name the system of each run:
J_66, seq 1 (8 x 20):
[[-20  -3   0 -25   4  31  26   3  -6   3   3  37   2 -13  -1 -15 -11  -7
   -9  15]
 [ 28  18  13  -8  36  22 -15   1 -16  -1 -12 -15  -1   0 -15   5  14  -8
   18   6]
 [  2 -20  -8  -7  -7 -20  15   9   3 -14   5 -24  29  -9  24  -7  21   5
    3  31]
 [-18   2 -30 -17  14   6  11 -22   0  32  10  16 -12   5  -5  -2 -30   6
    1  24]
 [  8  40   7   9  25  -2 -22   4   1 -30 -11 -10 -32 -15   3  11  14   2
   14  11]
 [-23 -23  10  -5 -10   6  13  18  18  -4  -5  14  30 -11  41   1  16 -17
   -7  23]
 [ -1   9   1 -23  18  35   8 -17 -22  19   7  20  -7  15 -32 -22 -19   2
   -2  19]
 [ 34  14  -1  -2  31  -7  -6  13 -10 -28 -14 -34  -4 -27   0  19  26   1
   26  -1]]
J_203, seq 2 (8 x 20):
[[ -1  15   5 -25  -5  21   1 -24  18  29  21  21  10   3  -1   8 -21   4
   -1  12]
 [  6  24  15  11  25  12  -7   9 -30 -19 -26  -2 -19   5 -24  -4   7   0
   -1  -7]
 [  2 -22  17 -13 -10  13  -3  15  27 -15  14   3   7 -20  25  -3  18 -22
   10   7]
 [  8 -17 -13 -10  14   6   8 -14 -24  31   2 -11  21  26 -18 -12 -11   7
   -1  17]
 [  9  25 -12  -1  10 -19  -3   2  -3 -37   4 -18 -31 -23  -3  -2  10  15
   14   9]
 [-27   5  13  -5  -9  11   6   0  21  10  -2  23  27   1  33   7   1  -5
  -13  32]
 [  1  -3  -8  -6  15  23   0 -11 -25  14   5  14 -31  14 -39 -23 -22  -2
    0  -8]
 [ 31  28  25  -6   5   4 -12  11  10 -31  -2 -18   5 -24   7  19  25   0
   17  -8]]
J_920, seq 3 (8 x 20):
[[-28   3  -3  -2 -23   7  25   0  -4  12  -4  41   3   2  -7  -1 -26   7
  -25 -21]
 [  9 -30 -19  19  29 -13 -10  16 -16  -2 -20 -29 -21  -2  -2   1  11 -17
   14 -16]
 [ 13   4  22   4 -34  -3 -12 -17  15  23  17  -3  31  27  -5   8  -6  10
  -10 -16]
 [-32 -35 -33  -6   8  -5  33  11 -14   9  -9  14   2  -8  11 -13 -10  -5
   -7  15]
 [ 10   8  -6  30  -1 -27 -37 -11  15   4   4 -29 -33  12  -1  12  -1   2
   11 -14]
 [ -7   8  13   0 -17   3  26   5  -6  13 -19  19  51   3  11  22   0   8
  -21 -12]
 [-24 -45 -15  11   7   5  -8  13   4   2   1   8 -37   3   7 -25  -3 -31
    3   0]
 [ 28  23  -5  12  -8 -20  -7 -19 -14  13   2 -21  -3  16 -31  19 -14  28
    2 -38]]
J_203, seq 4 (8 x 20):
[[ 10  -9  -6  11  23   7 -17  -9  -2  40 -17  -8  -2  16  -4  24 -11 -16
    9 -18]
 [ 10  -1  12  16 -27 -21  -1  13  -5 -33   6 -17  -2   4  -7 -17  15  14
   -6 -16]
 [-12 -18 -22  -8   1  -8  19   0  12  25  -7   8  20 -15  25  24  -8  -7
    1  -3]
 [ -3   8  -2  23  -9 -15 -20 -16  -7   8   6  -9 -24  29 -20 -12 -12  13
   -6  -5]
 [  2  17   6  -6 -13  -4  18  12   5 -20  -5  14   8 -31   8  21   3   9
   -4 -26]
 [-15 -25   1  18   5   3 -16   0   7  27 -12   3  -1  22  11   2  -4 -23
   -3  -4]
 [ 21  -2   0  -5 -21  -8   7  -3  -8  -9  18 -10  -3   2 -27 -11  -6  16
    0 -28]
 [ -1   2  -8  12  12 -17   1   8   6   0 -23 -10  13 -13  26  30  11  -3
    5  -4]]
J_860, seq 5 (8 x 20):
[[-11  10  -2 -14  10  24  -9 -15  23  29   7  27 -15  -7   9  18 -20 -14
    7   1]
 [ 14 -10  21   3   9  18  10  17 -31  -2 -22  -1  24  13 -19 -10  12  -8
   -8 -15]
 [  1 -32 -10  -7  -7  -8  -9   1  21  -4  27 -18  -7  -7  18 -18   8 -12
   16  22]
 [  9  32  -9 -10   3  -4   8 -21 -16   8   8  -2   3   9 -25   1 -15  31
   -3   9]
 [  3   9   4  19   5 -18  -6  21   0 -30 -23 -12 -11 -18  15  17  18  -2
    4 -16]
 [-28   9  11  -7 -11  16  -4  -8  23  11  10  29  -1   3  17  -3 -10  -6
  -10  22]
 [  4 -13 -11  -4  21  14  16   5 -33  10 -18   8  -7   4 -26  -6 -10  -6
   -2 -22]
 [ 26 -12  18  -4  -3   3 -20   4  21  -3  12 -24  15  -4  15   7  22 -17
   17   1]]
J_800, seq 6 (8 x 20):
[[ -4  15  10 -18   7  22   2   6   4 -23   9  14 -20 -19  -2 -15   5  -6
    6  17]
 [ -7   0  -2 -12  28  23  12   2 -20   7 -16   9   8   0  -4  -5  -1  -8
   -1  22]
 [ 12   9   9  -7  12  13  -3   1 -20 -16   5  -5 -15   4 -24 -24   5   3
    4   9]
 [  3  -5  -7 -22  12   6  13  -1  -6  -6   8  -6   8 -10   4 -13   5   3
    7  33]
 [ -7   8  -8   3  23   1  -8  -2 -11  -5  -6  -6 -23   5  -4 -13   1   0
    5  26]
 [  0  15   0 -21  12  15   7   3  -1 -16   6  10 -15 -23  -3  -5   0  -1
    9  15]
 [ -5   6   9  -5  24  18   3   6 -15  -3 -16   4   5   3   0  -5   8  -8
   -1  24]
 [  3   1   4 -10   9  17   2   1 -15  -9   9   4 -16   4 -21 -25  -3   0
    1   9]]
J_860, seq 7 (8 x 20):
[[  7  -5   0   6   9   8  -8  -3 -11  11  -3  -2 -14  13 -19  -5  -6  -5
    3 -15]
 [ 14  -7  10  -9 -10   1   4   7   6  -7   9  -9  21  -9   8   3  12  -2
    5  -3]
 [-13  -1 -13   6  -3 -14  -1  -7  -3   5   3  -4  -7  15   3 -11  -6   8
   -5  20]
 [ 10  16  -3  -3   0   1   0  -2   0  -6   0   3 -15 -12 -11  11  -9   5
    5 -22]
 [ -6   0  13   9  -2  -1   1   8   6  -2 -13   3  21   1  20  11  12  -7
   -6   6]
 [-14 -14  -7   1  -6   6   2  -2   0   5   9  11 -19   9  -7 -20 -11  -5
   -4   4]
 [ 21   1  -4 -12   9   5   7  -5  -7  10  -1  -8  10  -9 -11  16  -3   2
    9 -18]
 [ -1  -1  14  13 -10 -12 -10   6   5 -12  -2 -14  10  12  13  -6  16   1
   -5  12]]
J_726, seq 8 (8 x 20):
[[  3 -17 -13 -35   2  12  19 -12   1  18  24   0  25   0   3 -13  -6   3
    6  35]
 [ -2  18  -9  10  38  -6 -12  -1 -16  -7 -22 -18 -12   6   3   1  12  -1
    7  36]
 [-17  21  14 -18 -13  15  10   1   5 -25  14  24  -7  -9   2 -24  -1   8
   -8  30]
 [-12  -5  -7  -8  34  27   8   1 -16  23 -20  20  -5   3  -6   1 -12 -17
   -1   6]
 [ 18  -3  18  -5   9  15  -6  10 -18 -24   6 -12 -13   5 -24 -29  15  -5
    7   5]
 [ -9 -22  -1 -17   0  10  18   2  -4  10   3   3  34   5  14 -12   6  -4
   -7  33]
 [ -4   7 -19   6  26  -6 -13 -13 -13   5  -2 -15 -26  14  -8 -12  -6   4
    9  31]
 [  6  29  15 -25   6  16  10   4   0 -25   7   8   7 -22   3  -2  10   7
    5  27]]
J_726, seq 9 (8 x 20):
[[-20 -10 -14  -2  -5  -3  -6 -20  15  30  16   5   2  19  11  -7 -18   1
   -3  31]
 [ 17  37 -11  -8  30  -2   2  -8 -16  -9 -10 -11 -17 -15 -16  16  -2  15
   13   2]
 [-17   1  30   4 -11  13   4  23  11 -31  -7  20   5 -11  21  -9  20 -15
  -10   9]
 [-14 -18 -11   0   2  15   2 -14 -13  39   4  19  -6  28 -20 -14 -28  -5
  -12  -6]
 [ 40   0  -5 -18  24   3  -3   3 -12 -16   4 -32  -7 -22 -18   3  15   0
   27  -8]
 [-21  -6  21  14 -19  -7   3  14   8 -14  -5   0  35  12  32 -11  22  -2
  -17  33]
 [-21   1 -38  -3   8  -6   5 -27  -3  32  11  14 -31  14 -14  -6 -37  12
   -2  11]
 [ 36  36  20 -20  26  19  -8   8  -1 -29  -6 -11  -8 -34  -7  21  21  -3
   24  -6]]
J_800, seq 10 (8 x 20):
[[ -8 -12  -2  14   6  -6  -5  10   8   4 -14  -2   0  -2  19  10   7 -14
    2  -2]
 [ -2  12   9   1 -11   9  -9  -9   9   8   8  15 -10   6  -8   5 -13   2
   -4 -15]
 [  4  -8   0   0  -4  -4  17  11  -9  -4 -12   0  19  -6   1   8   5   2
   -5 -16]
 [  6  -9   9   9  -8  -2 -17  -5   6   9   9 -10   0  20  -2  -5   3  -4
    1  -2]
 [ -7   1 -18  -3 -13 -16  13  -6   2   2   7   5   0  -6   1   3 -13  16
   -4  -4]
 [  5  -1   2  10   8  -6 -13   6   8  -1 -11 -10  -3  -4  13  16  10  -8
    9  -8]
 [-11   5  12   1 -17   6  -3  -5  12   5   8  18   0   8   4  -2  -7   1
   -8  -2]
 [  1 -11 -10   4   5  -3  12   8 -14   7 -14   2   4  -3  -6   7  -5  -3
   -2 -22]]
J_66, seq 11 (8 x 20):
[[-24 -16  -2   1   5   8  -2   1   9  15  -2  13   0   6  19  -6  -3 -17
   -4  23]
 [  9  29  11 -18   8  19   1  -5  -9 -12   6   9  -9  -5 -18  -7  -3   8
    2  11]
 [  6 -11  -1   2  20  -1   5  15  -7  -5 -21 -13  15 -13  16  12  18 -11
    9   5]
 [ -8 -11  -6 -12  -6   2   2 -12   7  11  21  -1   9  12   4 -18  -5   4
    0  34]
 [  2  25 -15 -10  22   1  10  -4 -15  -4 -10   3 -16 -15 -12   9 -10  11
    6   0]
 [ -5  -8   8  11   9  -2 -19  10  18  -8  -8 -11  -1  -4  28   7  18 -18
    9  16]
 [-17   5   3 -20 -10  13  19  -5  -1   2  12  24  13   1   0 -16  -9   8
  -13  24]
 [ 16  11  -3  -6  36  15  -3   3 -19   0 -17  -5 -19  -8 -17   7   1  -7
   14  -8]]
J_920, seq 12 (8 x 20):
[[  0  32  21  -7   1  18   7  -2 -15 -10  -6  16   7   7 -15  -9  -2  13
  -13  11]
 [ 10 -10   1 -16   7   6   5  14   5 -24   9  -6 -10 -27   7  -9  14 -10
   16   5]
 [ 12  30  13 -12   6  17 -13 -17   1   6  12   2  -6   9 -17   0  -7   8
    7  11]
 [  0   4   3 -13   0  -1  20  12  -9 -27  -1  -1  11 -17   6  -9  15   5
   -1  18]
 [  5  14   7 -12   7  15 -18  -8  20   1  13   2 -22 -10   3   2  -2  -8
   15  12]
 [  3  29  13  -6   4   7  11   4 -19 -19  -9   7   6  -3 -14  -3   5  16
   -7   7]
 [ 10  -7  12 -14   5  14  -4   9  14 -13  11  -3  -4 -19  11  -4  14 -15
   16   8]
 [  4  25   7 -11   4  14  -2 -13  -7  -1   9   9  -9   6 -20  -9 -10  11
   -1  10]]

runs to name:
seq 13 (2 x 20):
[[-14  -2 -20 -13  25   0  30   7 -21  -3 -20   5  19 -11  12  -1   5   3
   -3  33]
 [ 11   9  13   3  20  19 -28  -1  -6 -13   3  -8 -38   8 -18 -19   6 -13
   13   9]]
	J_800
seq 14 (2 x 20):
[[  0  15  -4  27   4 -14 -25 -11  -9  -1  -2 -12 -44  22 -25  -8 -11   7
    0 -16]
 [  2  11  23  -6 -26  -1  15  15  18 -20   0  14  24 -26  17  20  12   2
   -7 -21]]
	J_203
seq 15 (2 x 20):
[[-29  22 -26  18   3 -21   3 -15   2  20 -15  14 -14   7   7  24 -25  14
  -11  -5]
 [-10  21  22  17 -27   6 -14   3  16 -10   3  24 -23   2  -5   4 -10   0
  -12 -34]]
	J_203
seq 16 (2 x 20):
[[ -8  11   7  22   8   8 -22  -4  -3  12 -14  11 -27  18 -11   4 -12  -9
   -5 -19]
 [ 14 -16   7   3 -11  -6  16  16 -17  -8 -10  -6  21  -2 -11   1   7   2
   -5 -31]]
	J_920
seq 17 (2 x 20):
[[ -6 -11  18   4 -16  17 -12  -7   1  12  14  11  -7  29 -16 -24  -9  -5
  -10  -3]
 [ 28   8   0 -13  14   4  13   7 -16 -10  -9 -10   3 -22 -15  13   6   4
   12 -24]]
	J_203
seq 18 (2 x 20):
[[-22 -27 -27  17  33  -6  -3   5  -6  25 -29  -3 -13   7  16   9  -4 -21
    4   8]
 [  5  28  20 -15 -17   8 -16 -12  24 -20  35   4 -13  -4   1 -14   2  10
    6  27]]
	J_66
seq 19 (2 x 20):
[[ 11  -8  -5  -7  11   4 -14  -4  21  14   7  -6 -11 -15  10  20  -3 -16
   21 -11]
 [  1   1  14  12 -12 -10   2   1 -13  -4  -6  -9  23  24  -6 -11   9  11
  -15   6]]
	J_203
seq 20 (2 x 20):
[[  5 -17   1  19 -25 -22 -16   5  12 -18  17 -16 -28   4  -5 -19   3   0
    3 -22]
 [ 10   9  -9 -14   9   4  15 -13  -7  33  -9   6  30   1  -4  30 -17   7
    0 -10]]
	J_920
seq 21 (2 x 20):
[[ -4 -21 -11  -4  39  15  -6   0 -12  24 -16 -10   6  12   7  -4   4 -20
   10  35]
 [ -2  14   5  13 -40 -25  -8  -7  12 -20  24  -4 -16   9  -5 -15  -5  23
   -8  -7]]
	J_920
seq 22 (2 x 20):
[[ -7  -3   3  22 -11 -15 -16   2   7  -9   3  -7 -23  11   0 -10   2  -2
   -3  -4]
 [  8   9  -2 -17  -9   5  12 -11   8  13  12   9  16  -8  -2  17 -10   9
    1  -9]]
	J_726
seq 23 (2 x 20):
[[-15  -3  -4   5 -29 -24  -3  -6  27   2  17  -3  11   3  26   6  -2  11
   -6  13]
 [-14  12 -16   4   2  -1  15 -10 -16  19 -10  19  -8  10 -15   5 -25  13
  -14 -14]]
	J_203
seq 24 (2 x 20):
[[ 13  17  12   7   1   4 -28 -11   8   3  10  -5 -24  11 -13   1  -4   0
    8  -7]
 [-11   0  -4 -11 -13  -3  28   8   1 -10  -1  13  21 -18  14   4   0   8
   -9   4]]
	J_800
seq 25 (2 x 20):
[[  0 -15   4 -13  -8  14  -1 -11   8  21  19   7   7  12  -6 -12 -11  -6
    0   6]
 [ 15   5 -12  -1  24  -8   6   0 -20  -2 -13 -21   2  -2  -7   7   6   5
    9   4]]
	J_726
seq 26 (2 x 20):
[[ -6  -2 -31  -6  27 -10   3 -10   7  25 -13  -8   5 -11  22  29  -6  -6
   12  17]
 [  8  22  38  14  -9  17 -21   2  -6 -17  -2   5 -11  20 -21 -13   7  -1
   -9 -12]]
	J_860
seq 27 (2 x 20):
[[ 22  -2   7 -23  -2   7   9   7  -3 -19  14  -9  11 -16  -6  -9  13   4
   10   8]
 [-15 -11  -8   3  11  -5  -3  -5  -7   9  -3  -7   5  17   9 -15   1  -1
   -2  38]]
	J_800
seq 28 (2 x 20):
[[-16 -17  20  14 -14   0   4  16   9   7 -18   8  38  10  30  10  13 -15
  -16   2]
 [-14 -33 -17   2 -11   5   0 -10  -2  16  21  10 -28  17 -17 -32 -23  -6
   -3  -5]]
	J_860
seq 29 (2 x 20):
[[  4  10   7  17 -19 -14 -15  -3  -1 -18  10  -7 -26  10 -18 -14  -2  12
   -5 -19]
 [ 14  -4  -4 -17  10   8  19   3  -5  14 -10  -1  33 -15   7  24   1   0
    7  -6]]
	J_920
seq 30 (2 x 20):
[[  5 -16 -10  11  16 -10  -3   2 -23  -1  -9 -23  -6  18 -13 -18   5  -1
    2   6]
 [  4   3   0 -20  -6   0   2  -6  15  -7  22  -5  10 -10   9  -7   6   6
    8  28]]
	J_726
seq 31 (2 x 20):
[[ 12  29   3   2  -4  -9 -30 -19  22  -4  22 -17 -26   3  -2   6  -2  12
   16  10]
 [-10  24   5  -4  -7  -3  28  11  -5 -12 -19  22  25 -23  13  23   0  12
  -15  -7]]
	J_726
seq 32 (2 x 20):
[[  3 -23 -16   4  -8 -17  -3  -5   4  13  11 -14  -2   7   1  -2  -6   3
    6  -7]
 [ 11  19   0   0  -2 -13  -7  -9   9  -3   5 -15   7  -6   7  17   3  11
    8   3]]
	J_726
